Small tables with named rows and columns. After each table, cells are looked up by row and column.

Zorib =
|  | Vavuti | Balozat | Gazam | Gogagof | Butabi |
|---|---|---|---|---|---|
| Dadafe | 0.3 | 0.4 | -0.6 | -0.7 | 0.1 |
| Genasi | 0.7 | 0.1 | 0.8 | 0.3 | 0.3 |
| Vid | 0.7 | 0.4 | 0.1 | -0.6 | 0.2 |

Gogagof of Vid is -0.6
Gazam of Genasi is 0.8
Butabi of Dadafe is 0.1
Gazam of Dadafe is -0.6
Vavuti of Vid is 0.7
Butabi of Genasi is 0.3
Vavuti of Dadafe is 0.3
Butabi of Vid is 0.2
Balozat of Vid is 0.4
Vavuti of Genasi is 0.7
Gogagof of Dadafe is -0.7
Gogagof of Genasi is 0.3
Gazam of Vid is 0.1
Balozat of Dadafe is 0.4

Table Bufufu
,Nufekif,Piforal,Nam,Tapo,Tez,Monave,Sep,Baboga,Sos
Sanu,0.875,-7.204,-3.796,-2.255,-3.740,0.290,-3.589,3.644,4.408
Pogadil,-2.800,-0.637,-1.089,1.040,-0.738,2.274,-0.398,0.041,-7.656
Vigug,-7.381,-0.791,8.924,-2.118,-4.885,-1.483,3.658,-1.365,-1.518
Zozev,0.566,-3.918,4.955,-0.406,4.296,-1.884,3.406,0.301,-0.370
Pov,-0.102,-3.706,-1.963,-0.335,-2.376,-0.662,-1.451,2.985,-0.008
Nom,1.483,-3.998,1.015,3.249,2.256,1.056,1.093,2.547,-2.681
Zodup,1.931,-5.563,3.013,0.955,3.558,4.168,-4.616,2.007,-5.171

Piforal of Zozev is -3.918
Sep of Pogadil is -0.398
Tapo of Pov is -0.335
Nufekif of Pov is -0.102
Nam of Vigug is 8.924
Baboga of Pov is 2.985
Tez of Zozev is 4.296
Nam of Pogadil is -1.089
Tez of Zodup is 3.558
Sep of Vigug is 3.658
Baboga of Pogadil is 0.041
Sos of Nom is -2.681
Piforal of Vigug is -0.791
Sos of Sanu is 4.408
Nufekif of Zozev is 0.566
Nam of Nom is 1.015
Nufekif of Sanu is 0.875
Monave of Zodup is 4.168

Koz.tsv
	Vaniri	Zinipam	Talabif	Pibota	Pogegal	Nure	Fas
Bive	35	52	53	94	46	47	51
Veru	57	38	33	47	39	27	30
Menovub	67	29	41	26	43	66	26
Ker	56	32	41	37	46	71	29
Fasa	52	33	24	12	41	56	15
Nelid	60	32	34	30	44	68	24
Noroz	71	29	57	30	42	83	36
Kive	15	42	39	21	41	19	33
Niluru	40	50	68	83	40	44	55
Luz	32	55	57	93	45	47	56
Tuzuzam	34	45	50	2	35	44	42
Ralidus	70	30	88	51	44	88	57

What is the Pogegal of Luz in Koz?
45
What is the Vaniri of Niluru in Koz?
40
What is the Nure of Tuzuzam in Koz?
44
What is the Nure of Luz in Koz?
47
What is the Talabif of Veru in Koz?
33
What is the Talabif of Ker in Koz?
41
What is the Zinipam of Ker in Koz?
32
What is the Pogegal of Tuzuzam in Koz?
35
What is the Fas of Menovub in Koz?
26
What is the Vaniri of Veru in Koz?
57
What is the Zinipam of Bive in Koz?
52
What is the Vaniri of Tuzuzam in Koz?
34

Gegov
|  | Rusakob | Kuruti | Til | Mov |
|---|---|---|---|---|
| Gok | 146 | 126 | 43 | 192 |
| Madad | 215 | 165 | 149 | 140 |
| Zikorov | 134 | 178 | 188 | 93 |
| Mus | 63 | 127 | 54 | 167 |
| Goto | 103 | 120 | 46 | 201 |
| Vunetif | 141 | 131 | 209 | 111 |
| Valugir | 116 | 150 | 24 | 165 |

Zikorov, Rusakob -> 134
Goto, Kuruti -> 120
Gok, Mov -> 192
Madad, Rusakob -> 215
Valugir, Rusakob -> 116
Madad, Mov -> 140
Zikorov, Mov -> 93
Row with the largest Til: Vunetif

Lopebo
         Fuvak  Vadalav  Fekama  Dos  Ril  Terika  Lel  Nusi  Gog
Mul         74       68      85   16  138      60   96    37   73
Nopotu     118      123     151  154   84     123  123   171  157
Garusas    107      140     161  125   80     119  143   151  132
Tikilam    117      128     142   91  113     103  126   103  109
Kimuf       67       84      59  167   56     113  109   189  161
Gibafig    190      144     162  164  185     192  124   113  123
Dap        144      129     136  112  154     152  125    89   99
Tufo       124      128     139   94  134     115  129    97  104

What is the Vadalav of Gibafig in Lopebo?
144
What is the Nusi of Tufo in Lopebo?
97
What is the Lel of Tufo in Lopebo?
129
What is the Terika of Tikilam in Lopebo?
103
What is the Fekama of Tikilam in Lopebo?
142
What is the Ril of Garusas in Lopebo?
80
What is the Fuvak of Gibafig in Lopebo?
190
What is the Gog of Nopotu in Lopebo?
157
What is the Fekama of Gibafig in Lopebo?
162

Bol =
         Terovof  Tum  Fik  Norida  Kaner  Razal  Dem  Gino  Velo
Pazi          37   43   41      64     66     59   37    36    32
Desunet       58   57   58      26     61      6   36    25    64
Fakeno        40   50   47      64     65     34   33    28    38
Vis           51   46   49      27     67     29   50    32    68
Rutuz         57   66   55      29     69     17   36    16    39
Luk           58   59   56      26     72     12   43    17    61
Soripo        37   48   43      54     65     37   52    36    73
Sokos         50   66   58      40     61      5   34    21    73
Funoli        43   51   50      60     72     24   33    24    50
Bifilo        53   60   57      36     79      5   37    16    73
Malote        39   43   41      54     79     59   52    25    32
Los           46   50   52      50     61     19   33    32    58

Malote, Fik: 41
Malote, Dem: 52
Vis, Gino: 32
Bifilo, Velo: 73
Luk, Gino: 17
Los, Fik: 52

